Families of rows that turns and mirrors carry onto each other, the same ones carrying the whole set onto itself: the rest of each named row's family, in list order:
13 families of 3 rows:
Z17: [ 13.7  28.3  -0.8  20.4  -7.9  -2.1  -0.4  24.3   9.2  -1.3   5.8 -16.8
  -1.6 -21.2   4.7   6.0  -5.6   4.8  20.9  24.9  16.1 -10.1  -8.4  20.5
   5.0   7.9]
Z398: [ -3.2   5.5  39.3   5.5  -0.8 -16.8 -16.6  -9.5  15.6   7.6  11.1  -5.4
   0.2 -21.8  -6.5 -16.3 -18.5 -24.2  30.6  14.5   1.0  12.8   7.7   3.5
   5.2  32.7]
Z488: [ 15.2  25.3  -0.8  11.2 -14.6  11.7 -11.5  18.7  11.6 -12.4   3.9 -19.9
  10.5 -25.0   2.6   5.2 -11.8  -9.0   8.1   6.3  30.4   3.6  -4.0  14.5
  -8.7  -1.6]
Z846: [ 14.5  22.8   3.3  16.4  -3.3  17.6  -2.9  20.7  -7.4  -8.8  -6.9 -16.7
   7.8 -15.6  -1.2  -7.6  -9.6  -8.2   8.5  19.4  24.5  10.5 -15.0  16.3
  19.0  -5.6]
Z655: [  8.0  26.2  -3.4  -1.2 -19.6  14.3  -4.3  17.5   8.1   5.6  -3.8 -21.3
  11.2 -12.0 -19.8   8.3 -12.4   5.8  11.0   8.3  17.2   8.5 -17.6  21.9
   0.9   1.3]
Z584: [  6.3   0.9  20.8   1.3 -19.1  13.8 -34.9 -24.1  11.4   0.2 -12.8   1.9
   0.1   2.1  36.2  -2.2  -3.1   1.0  31.2   2.7  -5.6  18.9 -24.4  26.8
  21.3  16.8]
Z394: [ -7.6  -2.9  22.3   4.2 -36.3   8.9 -43.5 -18.2  14.3   6.6  -6.0   0.1
   5.8  -1.1  17.9  -7.7   3.3  -2.4  21.3  21.6   9.1  -0.4 -29.2  38.3
  28.8   4.8]
Z206: [ -1.4  -0.6  39.2  -3.5  -1.4  -1.7  -9.8  -4.9   6.5   0.9  18.7  -8.7
   9.9 -18.4 -12.0  -6.5  -5.6 -29.6  11.8   4.8   5.4   7.6   5.8   5.5
   9.1  37.9]
Z510: [ -7.2   6.3  18.1   4.7 -32.1  15.1 -44.5 -13.6  21.2   3.0  -9.8  -2.7
  -4.6  10.7  22.4 -10.6   0.7   1.9  27.1  -1.4   3.7   2.4 -26.7  23.8
  16.9  -4.3]
Z953: [-13.5   3.7  23.7   3.4  -6.4 -17.0 -15.4 -13.3   8.8   9.3   3.1 -15.9
  -4.3 -21.5   0.8 -16.3  -3.6 -34.6  34.8  20.2  -7.4   0.9   6.3  15.7
   4.5  36.9]
Z172: [ -5.4  -1.5  20.8  -4.0 -34.9   5.8 -29.7 -19.0  19.0  17.9   4.1   1.4
   0.2   8.0   8.3   1.1   1.3   2.2  30.2 -12.5   4.6   1.6 -11.1  27.9
  33.4   4.6]
Z522: [-12.5  11.5  33.1  11.8  -9.3  -5.3  -6.4 -27.3  13.9  -0.2   8.1  -4.2
  10.5 -14.3  -1.7 -24.4 -12.1 -30.6   8.3   4.7  14.3  15.3   9.2  12.4
   5.3  40.8]
Z528: [ -6.3   6.5  27.3  -5.4 -34.9   8.4 -37.3 -21.2  24.0  -5.5 -11.3   2.7
  12.2   2.0  20.4  -8.5   0.1   6.3  19.3   2.2   9.0   2.7 -28.1  30.7
  30.6   4.2]
Z439: [ -9.4  10.7  18.4   3.8  -3.6 -21.0  -9.5 -14.9  11.2  -6.1 -11.1 -13.5
  10.6 -29.7   3.9 -20.8 -10.1 -26.9  17.7  11.9  -6.1  14.6  12.5   9.4
  12.4  35.9]
Z337: [ 13.9  33.5  -1.8   4.1 -10.8  14.1  -7.9  12.4   5.5 -13.6  -6.1 -20.4
   0.6  -9.9  -3.0  -6.3  -1.3   6.2  -0.8  21.5  13.0   4.9 -20.7  24.7
  -2.2   0.7]
Z145: [ 21.4  30.1   0.9  10.3 -16.4  12.5  -2.5  19.5  15.4  -2.8  -8.9 -16.5
  15.6 -13.3  -9.3   2.3 -12.3  -2.5  13.1  22.9  29.6   4.0  -0.2  27.1
   5.6   8.3]
Z878: [ 21.2  35.9  -1.5   3.3 -21.8  17.4   5.3   3.7   5.3 -16.5   0.1 -27.3
   6.1 -14.5   1.2   2.8 -11.7  -9.9   8.0   9.8  23.5   6.0 -11.6  17.7
   6.5  -2.1]
Z968: [  5.2   9.9  19.9   2.0 -40.0  14.3 -37.1 -25.4  20.7  18.4  -3.2  -0.6
   1.1  -0.7  19.7   4.6   5.5  -6.6  29.1   4.5   4.0   8.2 -25.5  37.0
  20.5   6.7]
Z95: [ -1.0  -1.9  14.1   2.1 -35.9  13.4 -46.8 -16.1  18.7   5.3  -9.9   1.2
  13.6  -0.9  22.8  -1.3  -8.1   3.6  28.6  -8.8  10.1   4.6 -24.5  30.1
   9.3   0.3]
Z864: [-12.2  -3.6  27.3   7.9 -14.4  -9.9 -22.8 -18.9  15.7  -0.3   7.8  -7.8
  12.1 -25.5   3.9 -19.1 -12.0 -36.4  19.6  -4.9   8.3   4.7  16.4   8.1
   1.2  29.4]
Z26: [ 15.1  24.5 -11.3   2.0 -14.7   9.4   0.4  22.4   7.2   8.9   9.1 -21.3
   2.6 -25.1   6.2   1.4 -14.9   0.5  20.7  17.8  21.3  11.6 -16.2  17.1
   6.6   8.5]
Z777: [ -3.5   5.1  11.8   0.7 -26.1   2.2 -27.8 -33.3  17.7   5.5 -10.1   2.9
   0.7  13.5  20.0 -14.4   2.2  10.5  26.9  -4.3   2.9  -0.2 -15.8  38.4
  24.1  14.5]
Z351: [ -9.2   6.5  17.0  -2.3 -35.8  -0.1 -40.0  -3.8   9.1   7.5  -3.1   3.8
   6.8  11.3  22.2   5.5  -1.6   1.0  43.0   5.5   0.5   7.5 -18.1  22.9
  29.0   9.1]
Z101: [ 27.0  24.4  -2.5  12.7 -17.9   5.8   1.5   2.7   1.0 -10.0  -0.8 -25.2
  10.2 -17.3  -1.8   7.6 -16.7  -5.9  17.2  25.5  26.1  -6.5 -11.6  27.3
  10.6  -0.2]
Z450: [  6.0  -0.6  16.9   8.5 -20.9  12.1 -37.2  -4.3   8.2  16.9  -8.8   3.9
   3.0  11.3  24.5  -4.4  -5.5   0.3  41.0  15.1   0.1   0.5 -27.1  38.0
  19.9  13.4]
Z387: [ -9.6  -1.6  35.9   8.5 -19.3  -4.6  -7.8 -18.3  12.1  -4.8   7.5 -10.9
  10.6 -26.0   0.5 -12.7  -4.1 -22.0  17.6  13.7  -3.9  -0.3  12.1   3.0
   6.9  43.9]
Z412: [ -6.6   2.6  12.9  -1.2 -25.4  21.2 -29.8 -21.3  19.6  -0.9  -4.4   2.1
   0.9  10.5  17.3  -5.3  -8.8  -1.5  39.3   6.7   2.6   2.2 -34.5  34.8
  27.8   4.8]
Z740: [-17.1   6.5  16.0  -5.2 -17.4  11.1 -36.0 -25.7  13.2   3.6 -18.2  -3.8
  -5.0   2.3  14.9  -2.9   6.5   2.4  36.5   4.4  12.1  14.3 -29.7  32.0
  22.1   4.0]
Z744: [-19.9   7.8  26.7   5.2  -3.5 -14.5  -7.0 -22.3  16.5  -6.5  12.9  -5.2
   9.9 -21.6  -5.2 -18.4  -9.6 -36.8  23.7  10.9   0.6  -0.3   0.7  15.5
  18.8  37.0]
Z363: [ 16.9  37.9  -4.7  21.4  -9.3   4.5  -6.3  15.6  15.1  -4.6  -5.4 -11.0
  -3.9 -16.2  12.8   1.9  -3.5   1.7   7.0  15.1  22.0  15.4  -3.5  22.1
  13.1  -2.0]
Z490: [  6.4  11.1  30.0   6.0   1.0 -13.4  -7.6 -18.7   1.7  -8.5  12.9  -9.4
   6.8 -15.5   0.8 -22.1  -1.3 -37.1   6.0   9.0   1.8   1.9  10.5  15.9
  14.4  34.9]
Z844: [ -9.9  -1.2  28.0   1.8   2.2 -12.1 -11.7 -23.6  18.4  -3.0   7.9  -9.9
   7.5 -19.0   7.7 -21.5 -10.0 -26.6  25.2  -2.5  10.9  -0.2   7.2   8.6
   2.9  44.2]
Z537: [  7.9  36.0  -2.1  20.2  -7.8  15.4   4.1  16.6  10.8 -12.5  10.4 -12.9
   4.5 -13.3  -7.0   0.8 -14.2  -7.9  10.6  21.8  20.2   1.8 -17.8  20.4
   8.3   0.5]
Z150: [ -9.3  -3.4  16.7   6.4 -32.4  22.1 -44.2 -19.0   3.6  -0.6  -9.7  -4.2
   8.4   6.3  20.7  -7.9   1.2  -0.7  21.8   2.7   5.3  -4.2 -30.1  30.7
  17.5  12.9]
Z71: [ 17.9  35.6  -7.5  14.0 -11.0   1.9  -5.5  20.0   2.4  -6.4   0.0 -21.1
  17.6 -17.2   0.7  -1.2 -12.7 -15.6   6.2   8.9  21.7  -0.5 -14.4  18.3
   2.8   2.1]
Z821: [ 23.3  30.0  -1.6  18.9  -9.6  11.6  -8.3   7.4   7.8  -6.0   7.4 -21.4
   3.1 -25.1   1.1   1.9  -6.1  -7.3   4.0   8.8  33.3  -9.1 -16.2  27.2
   6.6  -0.1]
Z237: [-11.9   6.1  28.2  17.9   1.5 -20.1  -1.2 -29.1   1.1  -1.7   7.1  -6.9
   8.1 -27.5   0.8 -12.0  -7.9 -20.6  22.1  -2.0   6.8   2.4   3.2   6.9
  19.2  32.7]
Z888: [-14.7   5.5  26.5  10.3  -5.0 -12.0 -17.1 -26.4  12.1  -6.9  -3.8 -16.5
   5.0 -16.3 -12.5 -20.8 -10.7 -30.7  22.3   3.9  13.1  -5.8  16.0  15.7
   4.0  34.4]
Z260: [-18.0   1.7  27.7  15.3  -9.1  -7.3  -7.3 -28.4   8.0  -2.2   8.7 -11.1
   0.5 -14.4  -3.8 -12.2  -8.5 -25.1  20.3  22.0  13.8   5.3  12.0  14.2
  -1.4  43.6]

The rest of the family of Z398: Z26, Z351
The rest of the family of Z101: Z394, Z260
The rest of the family of Z439: Z584, Z363
The rest of the family of Z655: Z206, Z172
The rest of the family of Z864: Z488, Z95
The rest of the family of Z968: Z145, Z387
The rest of the family of Z150: Z821, Z888
The rest of the family of Z17: Z953, Z450
The rest of the family of Z528: Z522, Z878
The rest of the family of Z537: Z412, Z744

